In the rows, zero is written as 128.
Rotation paths and how fast each direction turns (degrees per step)
Each turn is a multiple of 5 degrees from 10 to 175, or 0.
Each row of a path follows its step; steps can be skipped.
Rotation 1:
step 0: [125 121 114 129 123 129 118 128 127 117 132 133 119 128 136 116 123 133
 123 118 136 138 119 123 128 130 127 121 139 129 129 123 125 130 134 133
 123 118 116 124 133 118 120 129 129 136 136 130 126 133]
step 1: [129 129 127 138 125 129 137 127 133 150 124 131 137 126 133 123 127 119
 120 129 122 126 120 137 120 121 129 123 122 116 130 131 132 142 126 139
 125 133 137 124 135 128 136 133 124 130 123 128 130 121]
step 2: [136 128 124 126 131 134 112 126 141 122 138 123 126 131 132 124 119 131
 136 125 140 128 121 128 120 129 116 125 123 129 128 130 120 123 134 131
 132 126 114 124 133 129 125 135 134 127 132 126 136 143]
step 4: [135 120 120 132 129 126 129 130 140 125 126 128 133 125 126 120 113 119
 133 129 127 130 119 132 113 126 127 129 120 130 136 124 115 133 140 133
 131 126 119 121 123 119 133 135 125 119 124 121 138 123]
step 7: [130 118 120 138 128 130 132 117 131 136 131 132 124 127 131 114 133 132
 124 127 139 128 119 126 124 119 128 127 121 124 133 138 113 134 128 135
 124 136 122 129 126 132 119 142 129 139 122 128 124 122]
step 9: [116 118 122 134 125 140 133 120 135 123 137 132 124 140 120 119 125 129
 124 123 137 130 120 121 118 121 127 121 130 116 130 127 126 140 130 135
 130 131 131 122 123 130 130 134 128 129 135 124 119 137]
step 11: [134 123 117 128 129 131 116 128 135 130 134 127 129 130 139 132 118 123
 134 129 134 124 125 122 118 123 116 119 122 114 130 132 136 134 128 139
 124 136 135 114 117 127 130 126 125 129 131 125 121 132]
step 12: [118 119 137 136 123 133 127 128 134 124 128 133 127 136 128 120 130 122
 129 126 134 129 107 143 124 130 126 130 134 133 121 117 123 133 125 132
 134 121 123 134 143 128 121 135 129 131 125 126 135 132]
step 18: [120 128 131 130 129 133 113 129 132 138 135 126 129 140 127 122 126 130
 124 120 133 135 114 129 115 128 127 143 134 119 128 128 127 133 124 140
 126 127 130 116 137 131 129 126 121 121 133 131 131 121]
step 21: [117 113 121 127 131 135 122 136 131 127 132 138 122 114 122 122 110 129
 126 128 134 128 117 137 125 125 120 125 125 123 123 127 122 136 121 125
 128 129 132 121 135 122 127 123 124 133 134 127 137 131]
Speeds:
[129 128 128 127 127 128 125 130 127 128 126 129 129 129 131 127 128 128
 127 128 130 128 127 129 127 133 130 128 130 130 125 128 128 128 127 128
 127 131 127 125 122 128 126 129 126 130 124 125 127 125]
95
[127 127 125 126 130 127 127 130 131 130 128 128 126 128 130 128 129 129
 128 127 124 127 131 129 129 127 128 129 133 125 127 128 130 128 127 127
 128 128 127 124 131 128 130 126 128 128 127 128 127 124]
145
[129 129 129 128 126 126 129 128 130 129 128 129 127 127 127 126 125 128
 129 125 128 128 127 132 129 131 128 131 128 129 129 126 132 127 125 128
 127 126 127 131 130 130 128 128 125 124 124 128 130 129]
170
[129 128 131 129 128 126 126 127 130 129 126 126 131 130 130 127 129 127
 130 130 126 130 128 126 126 129 130 132 131 128 126 126 125 126 131 128
 130 125 128 129 131 126 126 127 125 129 130 128 130 129]
175
[128 129 130 129 128 130 126 128 127 129 127 125 127 126 127 129 124 125
 126 127 129 130 130 128 127 128 130 130 125 125 126 127 129 129 127 127
 123 128 133 126 127 125 130 126 127 128 129 129 128 128]
145
